In the data rows, 128 means zero.
A hidden rule labels the rows of this table. It goes by one to three of the table's principal directions, not those with the most spread.
107:111:94:99:122:92:117:140:133:116:120:128:119:125:139:118:87:137:144:153:145:118:135:147:134:91:132:168:159:139:154:177:140:150:119:118:100:157:154:133:118:160:134:108:112:125:150:124:138:105:116:107:103:131 2
108:90:146:154:95:101:94:139:86:163:144:105:91:126:138:121:78:146:142:97:163:116:127:121:137:54:108:113:158:83:126:170:166:122:148:154:96:149:130:123:169:130:125:91:115:106:136:144:119:143:89:103:111:166 1
108:99:218:135:152:144:90:106:112:112:129:128:137:121:127:121:146:147:123:83:112:141:118:115:107:121:132:113:125:154:124:103:175:119:122:143:211:158:153:197:98:98:79:122:176:171:105:147:110:221:200:93:130:153 1
89:116:180:143:122:149:109:147:94:167:120:122:97:162:96:133:189:139:122:121:156:108:128:136:117:144:175:79:131:119:123:107:136:124:170:182:132:133:150:152:122:106:104:133:134:179:98:124:128:151:163:100:123:143 2
81:121:145:120:133:93:82:164:106:135:120:152:106:107:175:126:70:134:153:129:191:150:121:147:144:82:117:98:181:112:182:159:147:169:132:164:118:129:129:135:148:140:106:114:82:121:147:146:112:138:152:97:138:113 2
136:143:144:125:162:150:134:129:124:123:122:145:141:111:106:144:167:118:106:116:122:135:133:158:111:161:157:86:112:122:149:90:142:124:143:146:146:105:124:136:87:85:118:176:110:172:125:138:102:182:163:145:140:124 2
155:119:77:157:121:146:157:124:82:146:165:136:139:103:146:114:79:100:125:78:136:111:145:144:120:88:107:92:130:102:88:177:154:123:156:151:76:84:132:55:155:109:148:150:85:98:135:152:82:136:75:171:143:141 2
80:110:149:106:151:113:106:143:133:64:90:171:142:119:187:103:72:120:128:168:133:163:87:123:143:130:98:169:175:170:137:166:148:180:86:160:144:117:147:144:123:176:83:124:122:146:138:106:142:98:163:131:193:74 2
156:80:129:174:115:156:135:113:114:162:165:75:131:152:83:101:144:129:131:97:104:93:135:97:119:102:118:132:118:130:38:174:148:96:156:140:115:143:159:125:150:125:153:106:191:98:89:119:118:107:64:132:119:200 2
152:161:184:132:195:99:67:143:182:121:114:98:146:102:134:127:116:143:153:154:136:210:86:90:162:152:80:135:175:123:179:98:126:166:107:118:168:173:85:147:145:127:132:135:140:97:137:110:134:75:140:123:167:121 2
122:122:129:121:108:164:162:119:108:132:124:138:118:148:88:143:185:120:96:123:124:92:148:171:95:158:183:108:102:130:120:106:124:110:151:159:117:96:140:130:78:96:116:157:111:203:113:125:127:170:151:138:117:121 1
182:162:109:141:163:138:132:124:140:157:150:98:157:100:95:110:117:120:129:122:139:168:128:124:148:141:107:94:151:93:134:135:121:133:157:148:95:119:80:67:131:96:170:166:84:95:139:117:83:73:82:175:159:139 2
106:110:150:134:122:133:117:124:101:128:117:155:120:126:151:105:82:128:115:117:146:138:109:120:136:102:112:108:158:109:118:152:147:138:132:175:120:100:123:122:144:137:101:112:99:133:128:126:109:134:121:131:165:117 1
175:137:120:171:164:90:76:141:129:186:168:77:145:71:128:108:61:145:170:89:172:183:136:108:168:60:69:73:175:58:167:158:164:124:168:119:120:157:84:101:179:103:170:129:95:34:157:166:64:121:77:124:131:197 1
221:171:5:153:160:135:177:146:182:140:143:107:158:112:103:163:149:92:142:155:93:115:159:133:148:148:113:135:72:82:110:122:107:95:129:48:82:97:107:75:157:119:212:188:127:47:148:136:140:82:36:202:117:143 0
224:162:14:157:170:140:164:127:158:147:168:102:180:78:112:116:91:98:145:131:116:141:156:126:163:116:84:111:109:79:108:163:128:105:143:89:76:96:90:47:157:111:212:183:96:25:155:144:85:74:25:210:141:160 2
188:132:73:165:96:115:162:123:136:140:165:127:120:104:164:139:62:100:128:111:114:115:118:95:140:95:62:127:109:90:84:152:91:118:102:93:66:82:77:61:213:151:181:88:130:18:132:134:127:82:4:169:132:134 1
127:89:115:128:128:138:140:116:122:100:126:139:155:126:124:87:81:123:116:142:137:134:131:147:127:101:115:149:165:148:111:193:154:136:130:168:126:98:141:134:92:144:106:127:107:153:133:121:104:125:119:144:163:137 2
78:138:176:109:92:142:132:119:80:143:121:134:94:183:119:142:207:147:114:104:132:87:136:142:88:167:192:128:107:175:129:71:114:130:152:142:151:160:173:141:100:113:84:119:142:218:105:130:162:162:215:77:80:111 0
70:112:178:110:38:149:208:72:147:77:66:173:113:210:166:108:166:118:67:184:75:92:76:63:92:206:146:207:113:214:50:88:43:124:80:125:139:115:125:138:123:217:72:54:186:221:94:51:202:71:159:110:159:42 2
124:164:180:103:187:91:62:161:142:120:126:114:130:129:112:165:173:152:155:116:129:173:125:141:126:155:142:135:133:155:200:75:138:163:119:96:191:190:142:175:106:96:115:144:152:132:136:143:142:150:199:90:99:132 1
96:89:172:146:134:87:67:155:118:142:139:107:107:103:170:112:62:136:165:108:160:153:99:104:139:67:85:121:190:122:134:184:161:166:125:151:118:168:141:138:181:153:128:85:147:84:125:128:114:107:111:89:144:150 0
160:140:91:155:107:129:149:119:135:154:150:93:138:120:129:115:101:119:140:127:126:137:130:94:154:116:91:128:126:93:94:149:111:108:135:115:86:128:86:68:173:134:173:130:118:67:140:117:117:66:59:166:142:133 1
104:77:124:140:153:116:71:162:67:169:148:135:88:93:134:150:91:132:155:37:147:95:158:173:108:23:149:63:133:60:140:177:236:120:169:144:113:145:201:154:150:81:131:140:112:114:131:189:83:250:124:98:90:191 2
106:73:181:141:69:149:141:75:126:163:110:108:103:149:96:76:107:156:96:150:160:100:118:97:127:91:140:115:170:101:103:153:124:95:152:192:111:137:98:159:109:148:105:65:118:189:107:98:114:131:101:95:130:160 2
55:128:238:81:150:84:58:120:160:95:63:127:121:141:141:109:134:183:134:181:153:183:89:105:141:145:142:172:193:169:217:86:141:163:104:136:210:221:129:223:75:157:56:98:138:217:144:103:159:139:246:47:130:102 1
84:90:132:122:128:130:110:147:119:109:106:140:119:146:129:120:131:135:133:153:134:110:128:141:132:112:145:148:134:141:120:159:161:130:123:148:141:131:176:175:113:150:99:126:147:154:122:125:147:145:150:110:132:134 0
32:82:255:108:85:149:98:87:111:107:67:159:86:150:152:90:121:168:91:169:157:119:79:91:132:128:148:130:164:136:136:100:138:126:104:212:172:147:119:209:98:160:34:70:132:240:103:95:157:171:204:69:154:92 1
194:158:88:134:124:117:151:114:167:120:156:110:144:132:123:151:134:124:137:132:93:124:140:104:134:139:97:167:84:139:116:103:81:111:93:49:138:131:98:118:152:134:166:106:168:56:131:138:155:101:79:144:91:140 2
158:152:66:115:175:127:122:151:116:119:147:131:160:97:110:125:114:122:139:125:142:148:156:184:140:125:129:120:135:122:166:152:158:144:147:135:115:105:141:96:95:96:143:190:73:114:156:154:99:129:130:163:132:137 2
119:190:91:93:113:134:166:122:145:97:99:188:131:124:175:148:138:117:113:177:136:129:128:139:142:184:139:131:94:139:172:63:65:134:96:103:133:81:90:109:121:147:113:144:82:142:149:133:161:121:172:143:131:48 1
210:175:21:154:86:131:219:118:174:125:163:113:157:156:131:167:156:86:132:136:61:104:153:92:129:168:95:176:40:140:55:108:36:86:96:12:97:91:88:58:187:154:205:122:177:21:132:122:164:50:33:191:104:113 1
238:154:97:158:204:109:58:150:141:172:204:63:147:61:99:151:81:139:188:53:144:175:160:151:151:61:67:90:140:59:177:145:177:133:147:92:139:147:108:111:163:49:191:161:110:9:145:193:86:148:71:146:100:207 2
178:144:103:153:142:117:115:150:124:159:167:96:139:105:101:117:99:126:140:123:163:160:132:144:152:117:92:100:160:98:145:157:118:146:154:157:89:99:86:78:148:108:163:137:88:69:135:133:96:72:66:156:147:157 2
131:87:182:174:102:156:121:91:117:180:132:110:89:115:141:107:110:136:117:90:132:92:103:72:119:87:112:77:135:74:77:123:147:95:148:158:114:139:118:135:183:127:130:81:155:128:89:127:118:159:86:102:129:167 0
121:127:209:114:154:105:50:127:166:123:125:80:123:106:95:132:151:181:153:156:153:169:122:127:150:129:124:139:149:133:211:86:139:130:109:125:206:195:105:223:84:108:106:113:159:145:126:137:145:162:191:69:99:163 1
96:125:206:113:102:106:99:114:136:132:96:138:85:161:130:135:157:165:110:138:126:123:96:98:118:146:144:144:134:143:156:67:102:131:113:120:172:158:126:191:131:153:84:58:164:166:108:117:175:146:170:57:103:126 1
164:148:41:135:143:90:110:179:150:169:145:105:112:91:126:158:85:121:173:153:185:129:162:168:163:76:115:101:146:52:191:165:129:136:146:104:59:124:103:97:163:119:191:153:66:55:167:156:121:100:58:143:97:150 0
165:116:83:147:104:170:167:93:112:149:148:119:123:112:118:115:122:121:113:108:122:78:150:139:116:110:132:111:104:95:95:134:141:90:151:137:95:98:131:95:126:108:145:143:106:141:119:145:122:154:92:151:112:150 0
140:130:161:137:151:81:45:150:113:197:166:84:82:47:133:154:68:153:172:69:197:149:139:144:144:36:110:45:169:27:219:131:176:137:153:138:96:187:87:127:165:68:168:121:77:75:153:177:76:191:98:90:76:183 2
113:66:111:128:95:149:158:105:59:106:143:166:120:130:145:101:79:110:93:62:97:81:128:155:82:82:130:140:130:147:60:194:179:128:136:168:97:81:191:101:120:133:102:109:120:158:114:137:104:175:105:140:142:137 0
194:136:123:162:144:163:172:85:165:115:140:96:183:136:102:103:153:111:109:116:49:151:111:68:126:175:89:158:98:149:43:116:113:93:120:91:154:121:107:100:138:129:156:143:188:96:109:98:120:79:87:182:174:141 1
139:117:95:124:143:97:92:138:131:143:151:102:139:97:136:102:49:144:170:127:173:153:148:139:159:54:95:133:180:104:165:197:158:144:137:130:111:156:124:122:136:132:149:120:89:77:159:149:97:107:100:119:116:161 2
111:123:161:113:110:142:154:111:148:97:100:158:130:163:133:119:144:119:97:155:101:132:97:105:114:174:132:157:129:173:96:116:84:141:100:142:143:100:121:143:119:163:102:96:155:158:104:86:151:92:140:129:165:85 2
176:158:58:127:85:167:243:94:178:78:118:154:172:185:113:134:185:90:85:192:63:101:136:112:116:221:131:196:58:194:56:97:26:97:89:74:130:53:99:101:107:171:140:128:166:132:114:89:177:58:98:188:146:78 2
124:108:112:118:140:133:108:145:73:124:150:134:123:112:96:138:131:134:120:78:124:114:155:192:112:101:153:111:113:113:141:149:190:123:151:154:125:107:172:130:90:80:118:163:101:144:135:162:102:200:141:136:112:159 1
83:122:184:107:169:106:73:167:104:109:115:139:122:157:113:147:185:147:135:106:116:141:121:152:104:152:165:141:131:185:155:106:162:162:134:129:191:166:202:189:97:117:83:132:174:167:114:137:143:169:215:78:113:140 1
39:46:162:128:91:148:153:116:79:118:65:190:85:183:154:96:109:116:78:128:111:63:93:103:93:94:169:134:150:130:43:180:176:125:139:191:90:118:203:150:138:183:70:84:143:217:103:88:138:156:118:109:159:112 0
14:72:168:82:38:97:160:121:92:77:56:217:64:191:193:112:87:127:71:179:142:73:78:128:91:123:163:190:173:188:114:158:97:174:89:179:85:106:166:151:119:229:43:27:117:234:121:77:186:113:149:72:137:53 2
124:144:116:140:158:108:77:169:95:157:165:98:129:78:152:127:77:125:177:91:174:169:134:142:160:87:94:86:163:88:157:170:167:159:150:155:93:148:119:71:169:96:161:169:82:63:154:151:85:103:115:146:144:132 1
176:176:109:139:128:120:142:130:193:136:131:107:141:107:115:162:157:127:138:171:129:155:136:116:156:167:111:116:94:99:168:67:66:102:107:73:143:114:49:135:138:121:167:139:132:81:139:132:142:110:111:144:120:121 2
Here are more rows. What is the label of each one?
91:113:215:102:96:180:144:90:103:94:100:155:95:175:106:134:204:140:70:134:101:85:101:137:81:195:181:150:102:180:106:61:112:129:108:183:165:114:152:171:67:114:56:115:156:255:80:98:181:171:202:107:126:86 -> 2
102:87:186:130:114:124:100:103:96:137:121:127:99:140:141:113:98:149:120:80:120:113:110:103:107:79:125:134:152:118:107:141:175:125:132:146:140:168:159:152:140:128:95:86:143:159:118:130:128:172:135:91:117:147 -> 1
51:129:176:98:151:95:108:156:181:79:51:158:130:137:177:123:120:122:134:222:144:174:76:96:151:167:129:163:179:164:162:127:108:177:84:138:143:162:118:169:123:195:96:123:140:169:142:71:158:68:180:111:185:53 -> 0
72:61:178:119:104:127:98:109:86:137:106:167:78:101:164:100:42:142:108:103:169:100:107:135:116:41:132:91:183:81:138:177:186:137:132:205:100:122:143:158:131:137:85:77:84:176:124:135:100:200:121:89:135:135 -> 2
145:143:55:107:126:138:138:144:70:144:156:146:109:123:98:166:152:126:123:70:122:80:184:211:104:107:178:105:76:94:152:120:166:108:162:115:101:97:175:102:100:68:139:177:76:138:146:183:120:209:134:142:67:148 -> 1
157:170:92:101:147:131:155:124:165:65:122:141:177:127:134:123:136:116:120:174:95:167:118:136:141:198:104:192:115:189:137:112:85:152:87:101:152:97:110:106:96:147:126:157:129:120:142:108:155:62:148:170:165:77 -> 2
148:129:144:157:107:131:123:127:148:150:147:80:132:141:101:124:142:139:143:150:144:141:132:105:152:132:106:128:129:118:118:127:98:109:131:130:135:136:85:135:142:127:144:114:149:97:119:118:135:89:101:129:128:150 -> 1
99:85:175:154:129:158:88:118:36:149:163:143:107:101:155:113:102:139:130:26:143:99:137:142:105:64:128:64:122:110:104:142:213:116:159:183:155:122:183:139:142:80:86:129:126:144:105:186:87:247:168:101:118:169 -> 2
115:164:160:122:133:130:118:127:125:150:112:129:112:134:134:147:155:135:130:126:153:138:127:125:127:147:149:97:133:106:166:75:118:131:143:134:135:151:106:123:127:104:116:148:96:168:137:130:134:142:171:117:119:100 -> 1
127:145:99:123:136:107:109:152:148:136:130:116:114:83:157:141:98:124:158:161:166:133:128:139:155:114:114:117:142:97:176:135:123:145:116:123:90:142:103:109:149:133:159:145:97:97:149:134:135:103:111:131:118:114 -> 0
109:135:151:93:135:113:132:133:157:94:86:158:116:138:122:155:159:130:105:171:125:128:116:156:108:166:164:149:132:152:179:88:110:147:105:122:144:128:128:172:78:136:99:129:122:199:133:112:159:151:173:108:121:94 -> 2
131:148:76:121:129:135:161:140:146:128:117:143:141:130:128:132:128:108:129:165:139:127:142:138:143:141:139:121:120:116:128:140:103:125:129:124:96:101:109:101:127:138:151:154:98:115:143:118:121:96:107:162:139:102 -> 2
141:151:154:126:181:118:68:164:127:157:136:97:124:134:72:147:182:155:149:117:143:156:139:153:139:143:151:103:132:113:179:96:151:138:160:131:163:158:144:161:110:82:129:158:131:124:124:145:127:142:163:106:108:167 -> 1
104:134:116:106:156:82:86:168:165:133:118:95:131:108:112:144:142:148:174:179:174:145:154:161:149:114:153:135:153:132:213:138:138:142:133:101:139:193:136:178:92:130:145:149:124:133:156:139:130:132:167:88:84:151 -> 0
131:128:131:151:114:141:128:140:132:148:138:102:115:138:117:141:171:127:138:129:121:112:129:119:128:150:132:120:103:125:107:108:114:112:137:121:129:129:134:130:151:125:143:132:164:116:105:125:151:115:126:123:122:139 -> 2
146:92:132:143:149:117:90:132:107:145:154:118:118:104:131:115:67:132:142:73:125:130:123:120:128:57:96:116:153:96:107:183:180:136:134:139:114:137:151:127:164:118:142:102:136:73:123:146:98:145:75:124:128:175 -> 1
113:99:254:142:174:157:55:126:90:145:135:80:117:144:68:106:174:157:119:75:116:158:90:113:112:146:137:111:165:137:103:118:191:149:157:212:169:178:162:157:105:73:92:141:167:183:84:102:115:136:168:112:162:161 -> 1
127:135:151:124:109:105:159:94:183:106:92:141:129:144:183:106:84:115:114:176:105:143:70:39:135:147:84:182:160:156:92:126:66:151:77:98:107:156:83:106:178:207:134:60:160:109:127:68:159:28:80:128:160:77 -> 0
139:153:117:132:152:112:123:148:171:137:95:127:122:115:127:152:134:123:132:177:144:146:120:122:152:140:129:113:135:78:170:100:119:125:124:111:111:134:89:133:138:130:146:153:104:126:150:117:141:114:109:142:137:113 -> 0
229:197:56:168:197:103:109:173:150:163:181:91:167:89:122:148:108:108:172:101:132:190:139:123:168:132:62:96:126:85:147:127:117:145:148:78:107:109:85:48:197:96:204:176:106:0:153:158:97:56:52:184:146:157 -> 1
173:166:69:132:177:96:96:160:195:118:162:81:194:44:143:114:39:118:197:177:173:231:142:126:213:100:42:124:169:92:186:191:115:147:101:109:118:127:37:92:148:127:201:175:82:0:182:133:73:39:79:188:179:122 -> 1
115:139:96:108:188:104:76:184:140:120:118:135:125:107:138:154:114:127:171:148:154:143:140:161:154:104:134:126:140:107:181:151:167:159:120:116:126:150:161:150:132:120:141:168:111:96:151:147:135:132:140:128:117:126 -> 0
108:98:169:139:87:166:167:84:101:137:109:179:104:160:135:126:161:127:77:90:101:72:124:112:81:133:166:93:90:135:81:84:121:88:139:137:159:89:150:168:123:132:81:82:156:191:88:140:128:222:156:94:115:136 -> 2
160:106:21:140:98:168:232:109:95:100:143:161:163:146:131:99:96:70:86:114:79:85:141:150:99:132:122:159:109:150:21:207:128:119:140:144:46:39:157:27:126:149:150:158:99:130:131:106:105:79:46:218:174:106 -> 2
